Rows swapped in pairs by one turn or mirror: which row each one swaps with:
The rows were stretched afterwards, more along some directions than others.
pap: [+1.78, -1.50, -0.43, -2.00, +1.17, +0.13, +0.17, +2.78, +0.97, -2.04, +1.00, -1.47, +1.35, +0.28, +0.57, -1.20, -2.61, +1.91, +0.29]
Dos: [+1.70, -1.50, +0.37, +2.33, -2.06, -1.97, -0.34, +0.03, +0.61, +0.93, -1.77, +0.79, -1.93, +1.61, -1.64, -0.52, -1.18, -0.22, -0.90]
sezuk: [-1.75, +0.98, -0.49, -1.23, +2.21, +1.53, -0.26, +0.41, -0.68, -1.94, +0.90, -0.84, +0.57, +0.75, +1.28, -0.25, +0.52, -0.23, -0.63]
Zefuv: [-0.19, +0.89, -0.98, -3.93, +0.95, +1.05, +0.89, -1.45, +0.81, -0.87, +0.33, +0.58, +2.76, -2.21, -0.05, -1.67, +0.66, +0.36, +1.47]
dimem: [+0.13, +1.12, -0.81, -1.40, -0.69, -1.42, -0.30, +0.31, +1.69, -0.36, -0.54, +0.93, -0.37, +2.13, -0.19, -2.12, -2.06, -1.62, +1.06]
sazep: [+0.02, -0.34, -0.15, +2.42, -1.88, -0.71, +1.75, -3.22, +1.12, +1.62, -1.80, +0.53, +0.60, -1.87, -1.23, +0.23, -0.76, -0.99, -0.26]
lagal: [+1.20, -2.73, +0.88, +0.38, -0.98, -0.52, +1.96, -0.73, -1.86, -0.97, +0.00, -0.79, +0.11, -2.84, -0.59, +2.18, +1.28, +2.13, +0.55]
toz: [-0.72, +0.08, -1.21, +0.04, +1.35, -0.18, -0.41, -0.20, -1.07, -0.12, +1.49, -0.65, -1.21, -0.81, -0.69, +0.33, -0.50, +0.46, -0.08]
fot: [+0.30, -1.23, +1.91, +1.71, -0.17, -0.46, -0.27, +1.88, +1.42, -1.36, -2.22, -2.17, +0.87, +1.25, +0.26, -1.26, +0.21, -2.80, -1.83]
suvu: [-1.13, -1.08, -0.66, +1.97, +0.94, -0.47, +0.30, +1.42, +1.28, +3.87, -2.52, +0.57, -0.86, +0.27, +0.34, +0.11, +0.16, -1.88, +0.57]
Vofa: [+1.80, +0.09, -0.05, -0.64, +0.87, +1.15, +0.49, -0.32, -2.07, -1.76, -0.14, -1.68, -0.74, +0.37, -0.92, -1.44, -0.60, +1.57, +0.62]
soki: [+1.81, -2.57, +0.96, +1.51, -0.46, -1.72, +1.24, +0.83, +1.04, -1.78, -1.34, -2.86, +1.76, -0.91, -0.30, -0.48, -2.06, +2.48, -0.09]
bupo: [+0.07, +2.13, +0.09, -1.80, +1.50, +1.27, -1.15, -1.78, +0.41, -0.21, +0.95, +0.50, +0.90, +0.35, -0.66, -1.13, +1.54, +1.09, +0.26]
sazi: [+0.55, -1.96, +3.29, +3.30, +0.28, +1.76, +0.55, +0.08, -1.72, -1.47, -2.18, -0.59, +0.74, -1.00, -1.09, +0.81, -0.09, -0.31, -1.00]
reze: [+1.05, -0.25, +0.52, +0.87, -2.35, -2.21, -0.86, -1.45, +0.68, -2.49, +0.21, -0.19, -1.96, +0.72, -1.73, +0.41, -1.05, -0.84, -1.55]
Basat: [-0.61, -1.62, +1.36, +0.61, +0.30, +0.07, -0.31, +1.37, +1.46, -0.07, -0.15, +0.02, +2.14, +0.79, +0.07, +0.06, +0.49, -1.73, -1.32]
fol: [+0.97, +0.09, +1.35, +0.21, -0.82, -1.22, -0.46, +0.04, +2.45, -0.84, -1.16, -2.99, +1.89, +0.67, -0.84, -1.92, -0.45, -1.55, -1.32]
meleg: [+1.09, -1.88, -0.13, +0.29, -0.54, -0.69, -0.51, +1.46, +1.69, +2.26, -1.09, -0.45, -0.55, +3.01, -1.18, -1.60, -0.30, -0.31, +0.86]
Ker: [-0.99, +0.64, +0.30, -0.37, -1.01, -0.78, -0.04, -0.88, -0.95, -1.43, +0.94, -1.46, -1.39, -0.32, -0.23, +1.24, +1.83, -1.89, -0.89]
vofip: [-1.36, +0.02, +0.92, +1.72, +0.10, +0.09, +1.28, -0.47, -0.55, -1.73, +0.37, -0.50, +2.53, -0.91, +0.13, -0.57, -1.36, +1.79, -1.74]
tuse: [+1.89, -0.81, +1.04, -1.20, -0.48, +0.29, +0.64, -0.96, +0.90, -4.17, -0.54, -0.87, +1.34, -1.53, -1.95, -0.86, -0.73, +1.40, +0.06]
Kem: [+0.82, +0.56, -0.99, -1.17, -1.05, -1.66, -1.06, -0.59, +0.87, +0.36, +1.52, +0.46, -1.41, +1.12, -1.15, -0.59, -0.57, +0.02, -0.89]
Mirab: [-1.75, +1.11, -0.60, +1.24, +1.79, +0.44, -1.47, +0.99, +0.24, +3.11, -0.96, +0.76, -1.39, +1.35, +0.41, +0.13, +2.00, -4.32, -0.28]
vata: [+1.48, -0.74, +2.35, +1.31, +0.67, +1.01, +0.09, -0.66, -0.63, -1.48, -2.47, -0.23, +2.35, -1.30, -1.00, -0.88, +0.50, +2.66, -0.48]
zumu: [-1.61, +2.10, +0.91, -0.84, -0.73, -1.81, +0.34, -2.12, +1.87, -1.53, +0.17, +0.58, +1.12, -1.21, +0.75, -0.09, +0.69, +0.44, +0.12]
pib: [+3.88, -2.77, +2.38, +0.93, -0.90, -0.17, -1.07, +1.65, -1.05, -0.80, -2.17, -0.86, -1.06, -0.31, -2.11, +0.26, -0.09, +0.71, -0.83]
buzez: [-0.55, +0.02, -0.94, -0.16, +0.94, +1.12, -1.46, +2.48, +0.07, +2.58, +0.09, -1.03, -1.06, +2.14, +0.11, +0.35, +1.26, -3.61, -0.43]
nes: [+1.19, +0.92, -1.11, -2.38, -1.23, +0.23, -0.91, +0.64, +0.62, +0.16, -0.24, +0.26, -0.82, +2.00, -0.97, -1.35, -0.81, -1.54, +0.50]
Paf: [+1.97, -1.37, -0.39, +0.04, +1.07, -0.16, +0.12, +1.61, +1.51, +1.60, -2.48, +0.43, +0.84, +0.45, +0.08, -2.76, -2.46, +0.79, +0.36]
Bas: [+0.88, +1.48, +1.09, +0.07, +1.37, +0.20, -1.04, -0.87, +1.04, -1.32, -2.49, -1.81, -0.05, +0.43, -0.24, -2.79, +0.12, -1.15, -0.61]
lef: [+0.58, -0.31, +0.81, +0.69, +0.37, -0.08, -0.70, +2.91, +0.65, +1.81, -2.54, +2.20, -0.37, +1.53, +0.14, -1.09, -0.60, -1.34, +0.26]
vak: [-0.28, +0.12, -1.84, -0.06, +2.39, +2.12, +1.15, +1.03, -0.25, +2.52, -0.52, -0.22, +2.08, -0.33, +0.77, -2.01, -0.42, +0.04, +0.01]
bip: [+0.97, -0.96, +1.35, -2.17, +0.85, +0.38, -0.84, +2.59, +0.42, -2.72, +0.87, -2.02, +1.04, +0.71, +0.34, -0.87, +0.37, -0.87, -1.13]
lomu: [+1.56, -0.11, -0.53, +0.22, -0.50, +0.43, -1.06, +1.58, +1.13, -0.94, -2.72, -1.42, -1.44, +0.64, -0.52, -2.12, -0.28, -2.86, -1.58]
lor: [+0.04, -1.11, +1.26, +1.68, +0.87, +0.32, +0.92, -0.31, -1.40, +0.44, -3.20, -1.52, -0.86, -2.96, -0.59, -0.19, +0.90, -2.61, -1.45]
Fovig: [+0.40, -0.15, -0.17, +0.75, -1.27, -1.71, +1.66, -2.32, +0.24, +0.96, -2.39, +0.50, -0.42, -1.82, -1.50, -1.83, -2.21, -0.24, -0.51]
poro: [+0.05, -1.87, +0.05, +1.70, +0.52, -0.36, +0.32, -0.31, +0.92, +0.92, +0.70, -0.19, +0.47, -0.20, -1.88, +0.76, -0.10, +1.28, +0.07]
fata: [+0.29, +1.02, +0.27, -0.16, -0.77, -0.68, +0.14, -0.78, +1.35, -0.87, -2.99, +0.80, -0.72, +0.32, -0.68, -1.95, -1.39, -0.67, +0.67]
gurum: [-0.60, -0.01, -3.11, -1.69, +0.27, -0.06, +0.97, -0.08, +0.74, +1.12, +0.85, +2.21, +0.61, +0.26, +0.83, -0.69, -2.32, +1.61, +0.27]
didam: [+1.79, +0.30, -0.26, -0.66, -0.15, +1.35, +0.89, -1.35, +0.95, -1.46, -2.16, -2.35, +2.25, -1.40, -0.69, -2.09, -0.02, -0.88, -1.13]
lona: [-0.27, -2.18, +1.58, +0.72, +0.19, -1.39, +0.49, +2.16, +0.05, -0.10, +0.22, +1.24, +0.37, -0.66, +0.79, +1.51, -0.77, +2.37, +0.57]
Pegan: [+2.51, -3.23, +1.23, +2.44, +0.66, +1.08, -0.03, +1.85, -1.85, -0.03, -0.85, -1.47, -0.11, +1.34, -1.85, -0.16, -1.92, +2.55, -0.68]
Vuke: [-0.63, -1.43, -0.53, -0.13, -0.71, -0.41, +0.75, +1.75, -0.44, +1.33, +0.84, +1.44, +0.60, +0.20, +0.22, +0.46, -0.95, +0.20, -0.46]
Nete: [-0.80, +1.21, +0.30, +0.96, -0.62, -2.67, -0.63, +0.22, +2.11, +1.19, -1.04, -1.24, -1.86, +2.25, -0.04, -0.44, +0.49, -3.03, +0.54]

sazep swaps with sazi
Pegan swaps with didam
toz swaps with Zefuv
lomu swaps with meleg
Vuke swaps with Ker
Nete swaps with lef
pap swaps with bupo
soki swaps with vata
reze swaps with Basat
vak swaps with Vofa

